Each path below is one point turned by a fixed rotation once a step. After each direction that follows a path, write how fast that rotation turns it, in degrees each step (0 if it stays still).
Each turn is a multiple of 5 degrees from 10 to 175, or 0.
Each row of a path follows its step; steps can be skipped.

step 0: [-14   0  -3 -23 -29   8  20   4   5   6  -1   3   6  16   8   5  20   3
  -7   6 -21  -8  14  -6  -6 -29  33 -25 -29  12 -26  16 -18  -1  -8  19
 -24   7   0  -4 -10 -14 -13   7  -5   3 -25  -3   0   8 -29  -4]
step 1: [-25  15   1  11   4  -9 -10 -22   6   4   4  -8   9  19   9   1  -8  33
 -11  18  -6 -26  22   6  21  31  38   1 -10 -23   2   5 -22 -10 -21  19
 -18   1   8 -15   2 -23  -1  -3  -3  11  -4   7  -6  -2   7 -16]
step 2: [  9  10  -2  15   0   9  17  24  44 -17  -2  -3  17  -6 -20  19 -11  27
 -25   5  -3  -2  -8   2   8  13  10  -4 -12  -1 -26  20   4   2  -6  14
  -7 -24  28 -15  -4   1 -23 -15   7  19  -6 -15 -10   8  11  12]
step 3: [ -1   4  -5  14   4 -20 -18   5  11   0 -10  22   8  26  -6   5  -3  44
   5 -11  -5  -8 -22 -22  23   1  12 -12 -16  14 -12   6  -3  37  12 -22
  -3   0  18  13  -2  -9 -19   9 -29   3   6  12  -1 -21   4  -4]
step 4: [  0  32   6 -13 -11 -17  12   7  12   5 -10  38 -11   1  10  24   4  28
   6  24  -9   9  27 -31 -26   8   1  12  -7  14 -25   4  16   7  -1   6
   4   3  11   1 -22   7 -16  15  -3  -3   9   3 -16  -1  -7 -22]
step 5: [-17  19 -20   9  13  -4  -1  14 -13  15 -17 -16   5 -20 -21 -18 -10   3
  22  15  -9   6  20  13  -9  25  24  19 -13   0 -17   1  -2   2  22 -10
   7   8  24   9 -12 -15 -15  12 -18   9 -11   8 -17  -9  16 -34]
step 6: [ 11   9 -28  27  -4  14  21  -2  10   7  -7 -12  -8  -6 -11   5 -40   0
   6  -8 -20  10  31 -33   7 -32  17  25 -12   1  -7  16  -2  21  -1  -4
  -2  -7  16  11 -11   1   5 -13  -3  -3  -5 -15 -11  18   1  -1]
step 7: [  7  -2 -38   8  -6 -18 -22   9  -1   5 -10  -5  -1  25  11   3  -7  10
  24 -26   8  27  30 -23  -4  17  33  -8 -12   3  -7  -2 -17   9  10  -9
  14  -8  -7 -16  12  -7 -16 -16  -1   0   9   4  30  17  12  -9]
step 8: [-13  -9 -10  -4 -14   3  26  22   5   1   7  -5 -13  13  17  23   1  -2
   1 -16 -16   3   8  -6 -19  -3  43  -7 -22  30 -24   3  14  -8  14  16
 -12   1 -24  -6 -18 -15 -11  11   0  -3 -31   8  -1  16 -15   3]
step 9: [  5   2   8  13   7  -7   2 -29  23  -8  -4 -12  11  29  15 -22  -4   2
  16  15 -10  -7  15  14  14  -1  54  -5 -16 -21  -6   4 -15  -7 -12  13
 -10  10  -8  -8 -13 -16  -7  11 -12   5 -22   5   5 -10  -7 -27]
step 11: [ 10   1  -7  25   0 -26   6  15   9  -7 -19   8   4  20 -11   4  -3  27
 -12  -3 -17   2 -40 -19  17  25  12 -11 -19   8   5  13  -5   1  -2 -11
  -1   6  14  -2  -3 -26 -18 -13 -16  32  -6  21  20  -9  11  -1]
Directions:
[  5  -1   2   5   4   6   6  -3  -7  -4   2  -4   2   0  -4  -6   2   6
   0   5   8  -3   4   4  -2   2   0   4  -6  -8  -1  -2   6   4   1   3
  -3   2  -5  -2   1  -4  -1  -8  -1  -4  -2  -3 -10   2  -2  -3]
90
[  4 -10  -1   1  -5   6  -1  -5  -1   0   5   5  -1   6  -7   1   0   2
   0  -7  -1   9   1  -4   3   1  -7  -1   3  -3   0   0  -4   5   2  -4
   2   5   4  -4  -1   4  -8  -3  -3   5  -5  -8   0  -3  -2   1]
95
[ -3  -2 -14  -6  -3   6  -2   2  -2   7  -2  -4   2  -1   6   2  -1  -3
   2  -1   3   1   0   0   3  -3   7   5   5  -1   1   4   5  -4  -2  -5
  -6   4   0  -3   4   4  -2  -9   3  -3  -1   1   0   0  -8  -3]
45
[  1   3  -2  -2   3   4   3  -3   2   7   8  -3   6  -1   8  -1   0  -3
   4   6  -1  -6   0  -4  -3   2  -8   0   0   3  -5   0   2  -3   2   0
   2   2  -4   1   4  -1   0  -5 -10   3  -1  -6   8  -5   5   7]
0
[  6  -3  -1   9   2  -2   0  -1   0   4  -2  -5   5  -5  -1   4  -3   2
 -10  -6   2   9   4  -1   3  -2  -3  -1  -1  -2   1   7   4  -3  -1   0
  -8  -4   0   1   6   0   3   0  -6   2   7   5   2   1   6   4]
85
[ -1  -7  -1  -4   3   1   0  -3  -7  -6  -2  -5   0  -4  -4  -3  -3  -2
   5  -3   3   2   4 -10  -4  -1   7   3   4   1 -11  -3   3   1  -5  -1
   7   5   1   2   2   0   4   7  -2   2   3   0   1   8   3   4]
40
[ -6   3   2  -1   0   1   4  -3   0   0  -5   3   1  -4  -1   1   1  15
   4   6  -2   2 -12   2   3   0  -4   4   0  -2  -5   0   2  -1  -5  -8
  -4   2   1  -6   2   7   0   3   2   0   1   1   1   0   5   2]
40
